In the data rows, the value 500 means zero.
Here are some numbered points:
tensor([600, 643, 550, 560, 531, 538, 525, 647, 680, 516, 410, 312, 388, 514, 20, 295, 399, 729,
        533, 412, 675, 451, 467, 0]) 0
tensor([475, 573, 546, 177, 484, 501, 341, 444, 817, 643, 448, 512, 406, 399, 0, 673, 652, 664,
        328, 679, 835, 641, 563, 636]) 1
tensor([704, 357, 463, 460, 568, 517, 324, 502, 474, 513, 573, 398, 573, 534, 380, 740, 536, 553,
        523, 499, 611, 492, 454, 486]) 2
tensor([452, 591, 639, 341, 499, 368, 596, 652, 730, 376, 625, 199, 498, 543, 360, 373, 346, 668,
        286, 501, 451, 502, 122, 477]) 3
tensor([427, 554, 565, 873, 994, 486, 386, 967, 447, 494, 228, 939, 708, 465, 804, 879, 490, 97,
        552, 551, 224, 438, 999, 543]) 4
tensor([548, 724, 405, 503, 562, 379, 346, 480, 442, 546, 619, 304, 560, 769, 350, 475, 616, 286,
        369, 386, 351, 350, 533, 465]) 5
tensor([436, 544, 496, 336, 286, 369, 709, 652, 629, 636, 403, 118, 476, 432, 443, 184, 531, 794,
        473, 586, 319, 532, 184, 577]) 6
tensor([865, 654, 720, 257, 615, 264, 247, 371, 490, 604, 566, 366, 489, 846, 533, 408, 195, 604,
        504, 344, 547, 626, 364, 354]) 7
tensor([517, 543, 550, 932, 830, 517, 336, 627, 385, 487, 609, 999, 604, 535, 999, 999, 428, 0,
        902, 302, 530, 325, 999, 465]) 8
tensor([587, 491, 368, 468, 429, 666, 999, 329, 612, 694, 572, 435, 344, 803, 524, 511, 397, 551,
        721, 391, 672, 542, 486, 574]) 9
tensor([508, 393, 428, 424, 753, 540, 467, 413, 492, 705, 513, 493, 460, 566, 572, 560, 541, 692,
        649, 499, 583, 694, 244, 587]) 10
tensor([406, 646, 387, 503, 422, 519, 550, 535, 503, 522, 473, 777, 614, 434, 410, 402, 492, 614,
        502, 608, 513, 657, 520, 546]) 11
tensor([465, 466, 333, 427, 698, 433, 257, 363, 591, 518, 586, 294, 361, 586, 110, 575, 460, 658,
        402, 577, 471, 630, 536, 469]) 12
tensor([674, 447, 457, 424, 390, 703, 358, 210, 447, 581, 470, 432, 471, 491, 627, 679, 337, 404,
        458, 441, 490, 494, 424, 653]) 13
New points follow, each followed by the number of its nearest point above, looking only along the 4 directions in which the numbered points spread most.
tensor([303, 522, 368, 492, 157, 496, 647, 244, 420, 596, 458, 334, 507, 378, 270, 733, 371, 649,
        461, 475, 830, 412, 385, 591]) 10
tensor([534, 633, 438, 405, 805, 476, 360, 546, 360, 544, 690, 467, 373, 535, 644, 579, 526, 554,
        487, 349, 745, 703, 553, 262]) 2
tensor([381, 635, 578, 970, 684, 461, 342, 674, 511, 381, 0, 911, 726, 412, 999, 950, 621, 15,
        565, 567, 309, 256, 861, 407]) 4
tensor([610, 623, 481, 428, 546, 304, 481, 423, 653, 529, 539, 401, 469, 437, 338, 255, 481, 689,
        654, 488, 408, 409, 398, 549]) 3
tensor([725, 737, 584, 226, 594, 388, 374, 300, 457, 557, 619, 381, 759, 551, 490, 375, 498, 999,
        585, 500, 703, 536, 618, 401]) 2
tensor([318, 516, 430, 353, 391, 721, 512, 410, 576, 746, 387, 459, 423, 493, 389, 359, 498, 580,
        507, 529, 551, 606, 419, 445]) 10
tensor([561, 377, 666, 644, 352, 496, 402, 369, 409, 693, 653, 533, 353, 225, 307, 371, 431, 627,
        662, 450, 923, 748, 623, 587]) 10
tensor([426, 440, 541, 420, 384, 593, 635, 633, 553, 406, 421, 418, 363, 596, 482, 428, 367, 498,
        222, 710, 384, 419, 616, 517]) 11
tensor([492, 455, 468, 543, 116, 475, 558, 267, 573, 458, 471, 441, 241, 544, 441, 433, 352, 474,
        465, 422, 528, 625, 209, 550]) 10
tensor([547, 549, 762, 397, 592, 382, 557, 789, 577, 537, 452, 438, 570, 462, 416, 215, 864, 689,
        415, 605, 524, 331, 418, 490]) 0
tensor([624, 500, 258, 608, 333, 373, 556, 450, 417, 422, 653, 385, 331, 607, 391, 329, 660, 730,
        407, 630, 398, 622, 332, 490]) 3
tensor([567, 466, 470, 561, 571, 542, 564, 561, 483, 410, 439, 520, 441, 392, 473, 647, 486, 593,
        581, 434, 357, 521, 283, 544]) 11
tensor([428, 304, 443, 421, 545, 697, 294, 298, 445, 182, 495, 398, 441, 508, 315, 600, 639, 660,
        486, 611, 448, 759, 461, 697]) 2
tensor([588, 478, 303, 0, 859, 579, 491, 436, 593, 485, 554, 259, 608, 386, 317, 420, 456, 646,
        449, 539, 615, 192, 510, 542]) 12
tensor([614, 512, 456, 335, 300, 424, 580, 315, 842, 652, 517, 531, 315, 523, 659, 462, 6, 504,
        474, 314, 354, 578, 490, 364]) 10
tensor([680, 653, 464, 458, 574, 493, 754, 364, 534, 475, 541, 362, 709, 355, 382, 531, 647, 408,
        417, 528, 739, 569, 441, 583]) 10
tensor([458, 581, 443, 379, 495, 489, 562, 386, 586, 401, 416, 318, 460, 457, 120, 343, 630, 842,
        515, 582, 645, 685, 317, 377]) 0
tensor([617, 220, 723, 495, 464, 441, 491, 515, 389, 499, 416, 434, 553, 594, 409, 429, 531, 655,
        433, 379, 240, 501, 668, 479]) 5
tensor([366, 425, 398, 334, 418, 491, 519, 486, 477, 599, 456, 274, 533, 438, 533, 322, 471, 567,
        359, 306, 547, 548, 396, 534]) 10
tensor([541, 603, 461, 224, 229, 437, 565, 460, 676, 577, 587, 445, 525, 510, 459, 406, 509, 512,
        561, 518, 510, 635, 281, 322]) 10
tensor([409, 612, 634, 519, 517, 326, 392, 519, 534, 371, 478, 466, 494, 615, 332, 304, 408, 753,
        386, 604, 191, 517, 460, 733]) 0
tensor([587, 410, 512, 880, 787, 535, 258, 508, 495, 687, 644, 999, 447, 376, 999, 999, 797, 0,
        737, 488, 603, 138, 969, 608]) 8
tensor([308, 410, 269, 349, 206, 543, 735, 397, 441, 632, 635, 0, 177, 406, 392, 156, 596, 668,
        507, 622, 405, 580, 253, 503]) 6
tensor([717, 593, 501, 398, 384, 378, 215, 523, 25, 281, 319, 355, 303, 480, 376, 324, 598, 635,
        574, 448, 538, 540, 340, 346]) 5
tensor([663, 745, 452, 511, 366, 492, 519, 286, 438, 534, 728, 0, 518, 438, 478, 611, 605, 454,
        448, 604, 537, 623, 426, 482]) 10
tensor([679, 511, 401, 256, 502, 521, 693, 601, 463, 729, 692, 260, 344, 634, 477, 323, 85, 670,
        726, 479, 787, 666, 471, 462]) 10
tensor([590, 531, 614, 463, 626, 326, 533, 527, 503, 442, 639, 354, 573, 507, 309, 348, 576, 656,
        113, 719, 617, 304, 485, 447]) 0
tensor([629, 433, 857, 343, 506, 554, 634, 355, 568, 652, 499, 443, 413, 368, 648, 482, 605, 286,
        753, 526, 604, 520, 422, 527]) 10
tensor([308, 480, 714, 819, 760, 659, 444, 732, 428, 353, 628, 999, 566, 465, 679, 999, 629, 0,
        566, 503, 337, 331, 845, 290]) 4
